Rotation paths and how fast each direction turns (degrees a step):
Each turn is a multiple of 5 degrees from 10 to 175, or 0.
Each row of a path follows its step; steps can be skipped.

step 6: [ 21  20  38 -51 -25  32 -18  16 -19  -9  11  -3 -41 -29  -3   4   4  -1
  36 -11  33  -2   6 -43   1 -11 -20 -39   8  14  32  -2  12  17 -31  -9
  44   4  -1  32  10 -39   1  -6]
step 9: [ 14  -5   3 -31 -47  29   2  -5   0  -8   0  -3  19 -66 -30  25 -33 -17
   4  35   1  10 -21  15 -39 -48 -40  -8  18   2   3  18  -8 -11  13 -16
 -13  31  33   7  15  -7  11  23]
step 10: [-10   8 -12  -5  20   6   8 -28  17 -12  -5  -7  -4   0  41 -29 -24  19
   3  -1 -20  13 -71 -37   5  13 -66 -37 -25  -6  26  25  -5  24  -6  15
  -3   3 -27  19  20 -36   2   8]
step 12: [ 36  15  20 -23 -11 -15 -35  -9  -6 -23   6   5 -11 -23 -13  13  -1 -23
  36 -13   7  -6 -17 -22  32  -2 -28 -30  45  15  49  40   2 -19 -23  29
 -14   6   0  13   0 -65 -11 -11]
step 13: [ -8  42 -11  17  -8   8   2  -9  -3   3  29 -14 -34 -22  18 -61 -16  -6
   1  16  -4 -19  20   2 -66  16 -42   5  39  -9  19   9 -30   7  -3 -16
 -15 -12 -16  31   2  -6  44  15]
step 14: [ 12 -12  -9 -38 -13   9   7  -2  18 -17  33  12 -44   1  18 -30  10 -58
  23 -27  17  29 -42  -2 -17  19 -17  15  -3  19 -15  -4  24  -2   2  -9
   1  24  46  24  -2 -47 -32 -22]
step 23: [ 12 -13   1 -15   0  -5   6   1  -2 -27 -24   2 -18 -33  14 -24 -27 -38
   0  13  -4 -33 -52  13   8  14 -45  38 -31   6  -3  48   5  19   2  -8
 -18  64  28  22 -13 -14  -1  14]
step 27: [ 22   7  13 -62 -44  24 -21 -20   8 -22  12   4 -11 -23  13 -42 -31   3
  31  30  40  34  14   5 -48   5   0   6   1 -18  36  16  11 -10   9 -22
  -8  -3  39  14  -6   0  10   9]
step 28: [  3  10   8  -6 -27   6  30 -10 -13  33   7  -7 -20  -3  21  14 -11  -7
 -28 -29 -18  35 -61 -34 -34 -11 -56 -38  18   5 -27   8   3 -14  34   0
   5  -3  13  33   9 -36  -1  17]
[ -4   2   9   8  -2  -4   8  -6  -9  -2  -3  -9   9  -4   0  -9 -11   5
  12   0  10 -12   4   4 -13   3  13   5  -3   0  -1  15  -3  -7   4  -6
  11  19  -3   1  -5   7   2  11] => 175
[ 11  -3  -8   5   1   7   0   2   1   1  15  -1   2   8  11  -1  -1  -2
  -3   9  -9   5   2   0   2  15  10  17 -14   5  -1  11   0   8   0   1
  -1  10  -2   4  17  -3  11 -13] => 115
[  1   1   0 -24   2  -4   0   3   1   7  -8   8  12 -10   8  -6  -2  -6
 -13  -9  -8  -8   7 -17   0  10   5   6  -9  -7   1   9  10 -11   1   5
   3  -7   1  -2  -9   2   2  -1] => 90
[ -5  -2  -1  12   3   3  -1  -1  17  -4 -12   8  -1 -11   1  15   3  14
  -1  -2 -10  -3 -11  -3   0  -7  -1   6  -7  -2   0  20   8  14 -10  -1
  -3   1   2  -8   2   3  -5  12] => 55
[ 10   6 -17  -3   6 -11  -4  13   5   6  -7 -11 -15  -7  -9   0 -10   9
   7  -4  -8   2   4   4  -2  -7   4  -2   2 -11  -9  -3   9   5  13  11
   7   7   0   6  -1   0  13  -1] => 170
[-11  -1   5  -5  -2  14  11   9 -11 -10   7 -16  -8  -1   9   5  -8   7
  -7 -11  -2 -12   8   4  -4  -6   2  -3   2   4   3  -1   8   9  -5  -1
   1 -17 -12  -4   8   0   9   0] => 160
[  6  12 -15  -8   1   8   0  -3  10  -3  -6   2  -3  -2   7  -8   4   5
  11  -4   4   9   6   3  -8   1   5   6  -8  13  -3 -11 -12  -1 -11  -8
  15 -10   3 -17  -2   0   2   6] => 135
